Where one turn sends some rows of the set: a few examples, then the rows asked:
Sefup: -1.215 -1.287 -0.334 -1.856 -1.573 3.429 0.855 -1.001 -0.938 0.893
 -0.110 -0.702 -1.582 0.261 0.640 0.574 1.238 -1.462 -1.132 -0.088
 -2.068 -0.808 -1.112 2.429 0.612 0.104 -0.669 -1.579 -0.801 -1.775
 0.563 -0.087 1.366 3.743 2.388 2.589 -0.938 0.151 0.646 0.879 -1.382
Gesu: 0.535 -1.558 0.779 0.375 0.817 0.879 -0.499 -2.353 1.109 0.714 0.959
 -0.304 -0.572 -0.830 0.417 2.091 0.711 -1.778 -2.012 -0.602 0.427 0.918
 0.030 0.549 0.922 -0.866 -0.012 -0.362 -1.492 1.334 1.240 0.913 -1.233
 -0.988 1.787 1.860 -0.284 3.195 -0.976 1.526 -1.670
nabev: -0.956 -2.716 2.675 -0.966 -2.117 2.802 0.672 -0.301 0.932 0.594 0.336
 0.219 -1.579 0.276 1.116 -0.282 1.400 -1.106 -2.421 -0.646 -1.030
 -1.177 -0.583 1.321 0.407 -0.120 -0.936 -0.220 -0.700 -0.145 0.589
 -0.349 1.537 3.375 2.684 2.615 -0.297 -1.113 0.369 2.545 -1.208
Zuzu: -0.818 -0.961 1.182 1.618 0.162 0.651 -0.044 -2.424 -0.424 -0.436 1.115
 1.832 -0.668 -1.275 -0.495 -0.468 0.859 -0.784 0.181 0.244 -1.050
 -0.738 0.605 -1.741 0.749 -0.293 -0.592 -2.700 -1.636 -0.559 0.232
 0.133 1.068 2.162 -0.029 0.086 -1.524 3.528 -0.020 -0.707 0.029
rasup: -1.059 -3.646 2.062 -0.181 0.233 0.045 -1.088 -0.602 -0.045 0.236 2.184
 -0.548 0.870 -1.234 -0.491 0.251 1.772 -2.090 -2.875 1.015 -0.684 0.985
 0.675 -0.995 2.859 -1.780 -1.670 -3.730 -2.368 0.005 0.163 1.098 -0.850
 0.193 1.332 1.908 -1.089 1.139 0.554 0.835 -0.435
bur: -0.410 -2.985 3.107 0.997 -0.710 0.071 -1.621 -1.815 0.281 -0.887 1.611
 -0.041 1.574 -0.727 -0.607 -0.214 1.138 -1.677 -1.966 1.350 -1.430
 0.155 0.804 -0.253 2.056 -1.889 -1.425 -3.661 -2.718 0.368 -0.095 0.677
 0.380 0.389 1.656 0.901 -0.404 1.124 0.006 1.249 0.821
fepa: -2.268 -3.082 1.343 -1.000 -1.769 3.114 0.046 -0.762 -0.641 1.063 0.544
 1.113 -1.276 1.191 0.871 -0.850 1.911 -1.694 -1.506 -0.154 -1.780
 -0.872 -1.031 0.629 1.499 0.324 -1.197 -0.511 -0.730 -0.542 0.303
 -0.366 1.297 3.922 2.467 2.227 -1.229 -0.240 2.203 1.888 -0.849
nev: -1.123 -1.884 0.273 -0.545 -2.221 2.348 0.684 -1.092 0.401 1.369 0.755
 0.494 -2.283 0.956 1.051 -0.213 2.270 -0.710 -1.745 0.095 -1.644 -0.363
 -0.734 1.969 0.463 0.279 -0.710 -0.131 -0.701 -1.748 0.447 -0.768 0.891
 4.241 2.828 1.554 -0.274 -0.185 0.367 1.540 -1.413
kisi: 0.891 -1.397 0.554 0.952 0.531 0.853 -0.597 -2.660 1.247 0.274 0.577
 0.292 -0.080 -0.454 0.682 1.361 0.487 -0.622 -1.718 -0.560 0.500 0.013
 1.029 0.975 1.705 -0.694 -0.011 -0.443 -1.845 1.254 1.571 0.952 -0.971
 -0.746 2.325 1.820 0.070 3.298 -1.433 1.461 -0.289
roto: -1.032 -1.446 1.261 -1.680 -1.150 3.036 0.138 -0.221 0.167 0.532 -0.177
 -1.345 -1.672 -0.043 0.935 1.155 0.879 -2.138 -2.374 -0.626 -1.876
 -0.827 -0.388 2.417 0.703 -0.074 -1.416 -0.822 -0.256 -1.040 1.309
 -0.588 2.004 2.591 2.324 2.406 -0.226 -0.997 0.736 1.613 -0.969
napev: -1.861 -2.137 1.225 -2.114 -0.957 3.558 0.763 -0.456 -0.279 0.167 0.378
 -0.468 -0.568 0.606 0.135 0.930 1.767 -2.327 -2.500 0.133 -1.890 -1.609
 -0.828 1.263 1.425 0.605 -0.956 -1.861 -0.222 -0.991 0.658 0.007 2.006
 3.727 1.986 2.576 -0.709 -0.292 2.019 0.930 -0.810
memik: -0.710 -0.630 -0.151 0.845 0.538 0.187 0.558 -2.118 -0.246 0.165 1.446
 1.628 -1.252 -1.340 0.079 -0.604 1.291 -0.019 -0.491 -0.476 -0.127
 -0.705 1.133 -1.553 2.183 -0.077 -1.044 -2.936 -1.609 -0.829 0.766
 0.780 -0.251 2.019 0.339 1.266 -1.252 3.585 -0.504 -1.054 0.015
tov: -0.940 -0.550 -0.069 0.399 0.707 0.234 0.810 -1.355 -0.263 0.646 1.686
 1.408 -1.885 -1.956 -0.220 0.165 1.251 -0.594 -0.314 -0.247 0.368 0.424
 0.263 -1.706 1.377 -0.375 -0.966 -3.022 -1.581 -0.240 -0.015 0.656
 0.019 1.764 -0.005 1.081 -1.689 3.092 -0.214 -1.316 -1.246
vibim: 0.661 -1.134 0.986 1.405 -0.093 0.922 -0.879 -3.891 0.963 -0.458 0.862
 -0.254 0.544 -0.099 0.420 0.927 0.703 -0.862 -1.216 -0.057 -0.814 0.001
 0.059 0.888 0.059 -1.024 0.157 -0.168 -1.418 0.600 0.924 0.676 -0.373
 -0.636 1.634 0.827 0.110 3.575 -0.835 1.622 -0.319
zum: -0.625 -3.670 2.282 0.643 0.456 0.248 -1.398 -0.785 0.016 -0.249 1.758
 0.065 1.014 -0.767 -0.363 -0.286 1.230 -1.773 -2.784 0.480 -0.691
 -0.242 1.451 -0.736 3.454 -1.473 -1.693 -3.803 -2.455 -0.108 0.856
 1.042 -0.802 0.552 2.192 1.895 -0.904 1.778 -0.199 0.976 0.849

rasup turns into -> tov
fepa turns into -> nev
zum turns into -> memik
Where do these go?
Zuzu turns into -> vibim
Sefup turns into -> roto

